Where one turn sends some rows of the set: a few examples, then the rows asked:
meva: [ 13 -38 -27 -35 -15 -25  13 -17 -29  25  -2  10  39  -6  20]
lipi: [  8 -41   9 -61 -46 -16   2 -14 -27   9 -59  17  22   1 -14]
ris: [  5 -32   1 -14 -40   1   6 -46   7   8 -27  18 -10  31  17]
Mudo: [ 16 -27 -42 -41 -17  -9   4  -4 -27   9   6  15  31  -2  20]
viz: [ 46 -44   2 -46   1   0 -19 -27 -35 -13 -63   8 -11  -5  20]
nek: [ 21 -43  25 -19  14 -43 -28  -3 -14  -7  -8  42   7   5  11]
gadar: [ 30 -31  -3 -65   5  -6 -18 -19 -20  -9 -68  14  -7 -14  31]
tukez: [ 33 -42  19 -60 -32 -25  12  -4  19  -9  -7  -5  -3 -28  24]
Kif: [ 24 -31  -4 -25 -31  11 -10 -55  10  -9 -25  18 -11  30  16]
Tam: [ 24 -28  29 -19  -1 -30 -38   1   9  -6  -1  37   7  11   8]
fup: [ 32 -31  31 -62 -39 -23  -1 -22  14  -4  -5   3   5 -35  26]
dinuz: [  9 -30  16 -48 -51 -18   4 -17 -15  24 -26  21  28  12 -25]
turum: [ 18 -17  17 -34   5 -33 -46  -6  -9  -9   4  41   6   6   8]
buda: [ 28 -26  18 -27   9 -28 -28  10  -3 -11   7  42  -2   4   7]
Ped: [ 13 -37  31 -55 -44 -29  13 -13   5   5 -21   4   2 -34  30]
lere: [ 34 -43 -11 -53   7  -1  -5  -4 -21 -18 -63  19 -12  -9  31]
Govom: [ 28 -33  -4 -28 -31   2  -9 -46  15   1 -23   4 -27  28  25]
Liki: [ 25 -50   5  -5 -20  -5   5 -48   7   1 -21  22  -5  33  13]
masar: [ 33 -41   0 -42   9  -2 -22  -7 -17 -10 -72  23  -3  -1  30]
fud: [ 16 -27 -35 -37 -13  -9  -9  -2 -34  16 -10  20  44  -7  24]
mupum: [  5 -21  35 -22  -4 -39 -29  -1  -7   2  -5  44  -3   4  10]
pud: [  8 -38  20 -52 -34 -26 -17  -1 -38   1 -41  39  27  -1 -18]
mipe: [ 13 -34   6 -44   0  -8  -7 -14 -26  -1 -76  26 -14  -5  32]
Gaz: [ 37 -34  -7 -20 -29   5  -5 -53  -3   6 -17  -4  -5  32   2]
dolo: [ -3 -19 -26 -34 -22 -16   3 -10 -39  25  -8  26  32  -6  24]
rov: [ 25 -54  -8 -44  11 -19  -2 -16 -29  -3 -69  15   2  -8  31]
rez: [ 24 -39  -5 -16 -41   8   1 -42  21   1 -20   8   3  30  15]
Medur: [ 15 -14 -36 -46 -20  -4  -3 -24 -29  20   1  16  35  -4  21]
bibof: [ 30 -44  18 -59 -41 -23   7  -8  12   0 -18  -6  18 -36  31]
Mupif: [ 29 -35 -11 -19 -24  10   6 -36  16  -5 -18  14 -15  35  12]
geded: [ 41 -44  25 -63 -33 -30  -4 -20  -3  -4 -17 -20   3 -32  16]
zekig: [ 16 -37  20 -34 -36  -4 -11 -19 -30   4 -48  44  15  21 -21]
kekir: [ 40 -25  34 -27   2 -32 -38  -8 -15  -3   8  25   3   1  -3]
rivom: [ 26 -15  13 -24   6 -26 -40  -4  -8   5  10  37  -8  14  15]
Mol: [ 32 -54  31 -45 -30 -33  20 -22  15   6 -13  -2   6 -25  23]
Lefu: [ 22 -36  44 -47 -44 -14  -2 -16  -6  10 -42  31  10   6 -22]
Darol: [ 23 -28 -29 -37 -18 -16 -16 -18 -49  10   5   7  34  -3   8]
pivuz: [ 39 -33   2 -54   6  -7 -21  -7 -26  -5 -54  20 -20 -17  41]
rega: [ 19 -26 -42 -41 -25  -3  -5 -19 -38  15  -3  14  18  -6  35]
Nozo: [ 27 -35  15 -59 -41 -31  -5 -12   7   0   6  -5  -3 -31  34]

Kif moves to fup
viz moves to kekir
Liki moves to Mol
Where do these go?
zekig moves to Lefu
rega moves to pivuz
masar moves to Tam
Ped moves to dolo
tukez moves to Mudo

Where one turn sends some rows of the set: a few examples, then the rows asked:
Tud: [ -5   8  -7   0  -7  -7 -56  -4  -2  -3  25  12  -6  13  44  21  26   0
 -20   1  -1  11   0  -7 -14]
Pafi: [ -1 -27 -20   0  -3 -26 -15   4 -29 -18  15  -3  21  -6  26  -3  10  14
  14 -27  11   3  14   1   4]
renin: [  9 -29 -15  20  -2 -24  -3  -4 -19  -1 -31   3  23  14 -24 -13 -26   5
  22  -8   8 -32  -4 -12   1]
magad: [ 21  30 -27  -6  13  27  33  19  24  16 -26  -7   2 -14   0   2  22  10
 -24  11   7   9  22 -15  11]
Pivo: [ 14 -23 -23  22 -10   0 -14  -8 -16   2 -22  -3  38  12 -11 -13 -31  -7
  12 -11  24 -30  -5  -1 -12]
zonuk: [ 20  32 -27  -6  15  28  31  19  24  17 -26  -5  -1 -13   1   4  23  10
 -26  12   6   8  22 -16  11]
misu: [  8 -29 -22  -5  -5 -27   7 -16  -3 -14  -2  -9  27  24 -25 -17 -21  -3
  22 -19  17 -21  -3 -26   5]
muzul: [ -9   9   3   3  -2 -20 -55  -6   3   0  11  21 -23  24  27  27  27   3
 -19  17 -16   1  -4 -24  -7]
gova: [ -6  12  -2 -15  -7 -12 -44 -21  26  -6  27  10 -15  41  13  19  17 -13
 -21  13  -1   4 -12 -36  -9]
Zosok: [  9   2 -10   4  -9   0 -26 -25  27   5 -10   2  12  47 -27   0 -24 -25
  -7  15  15 -26 -23 -32 -16]
dozo: [ -7 -18 -12 -24  -2 -40 -10 -10  -2 -25  33  -2  -1  16  12   5  21   8
   9 -20   3  11   9 -28  10]
bup: [ 11 -22 -23  26  -1 -23 -10   2  -8  -7 -32  -1  31  22 -13 -19 -33   0
   8 -11  26 -20   1 -33  23]
kuve: [  8 -16  -9  -7  -8 -28  -3 -11 -30 -21  29   6  -8  -4  17   7  18  19
  15   2  -3  24  13  -5  19]
mufe: [ 21  31 -27  -6  15  28  33  20  24  18 -28  -7   1 -13  -1   1  20   9
 -25  12   6   6  20 -15  10]
lasu: [ 19  38 -31  -1   8  21  44  17  13  11 -27  -7   2 -17   0   6  11  14
 -21  11  -2   1  14 -14  14]
vimi: [ 25   9  -5  22 -16  15 -24 -30   2  14 -15  14   0  30 -23   3 -29 -17
  -6  39  10 -13 -24 -10 -10]
zefaz: [ -4 -19 -18   3   5 -42 -19  12 -15 -23   5   2   9  10  25  -4   8  16
   3 -23  10  12  18 -33  34]
fik: [  8  12  -8  20 -12  18 -55 -14  11  16 -11  12  12  30   7   9 -15 -21
 -20  19  14 -21 -20  -6 -27]
Bimus: [  7   5  -3  25  -8   1 -44 -16  10  17 -30  17   2  36 -14   7 -21 -16
 -12  27   1 -32 -22 -21 -19]
nen: [ -7 -26  -9  -2   3 -45 -14   4 -26 -19   9   6  -1   0  19   5  20  23
  13 -18  -8   0  13 -14  12]
Poz: [ 25 -24 -17  13 -10 -14  13 -19 -28  -6 -11   1  19   5 -27 -14 -26   5
  27   5  14  -8  -2  -2  11]
kazo: [ 18  46 -27  -2   8  26  34  15  17  13 -23  -4  -4 -13   7  12  15  11
 -30  17  -5   2  11 -16  10]
gime: [  9  18   4   1 -13   0 -42 -22  -1   1  24  20 -27  22  17  24  18  -5
 -17  35  -7  19  -8 -13  -2]
kiv: [ -7  13  -6   7   0 -20 -56   1  11  -6   8  15 -16  31  37  18  18  -2
 -29  10   4  14   1 -42  15]
Bas: [ 17  41 -28  -5   9  20  38  17  13  10 -21  -5  -2 -18   6  11  17  15
 -27  13  -5   4  14 -17  15]
tep: [  8  13 -11  30  -4   1 -49  -6  20  11 -29  13   8  45  -2   1 -25 -19
 -24  20  17 -17 -17 -40   3]
Nifas: [ 21  32 -27  -6  15  29  31  19  24  17 -27  -5   0 -12   0   3  22   9
 -27  12   6   7  21 -17  10]
talam: [ 20  42 -30   2   8  27  39  15  18  14 -28  -4   2 -14   0  10   8  10
 -27  17  -3  -3  11 -16  11]

talam moves to lasu
gime moves to vimi
Zosok moves to misu
Where do these go?
Bimus moves to renin
Pafi moves to Tud
kiv moves to tep

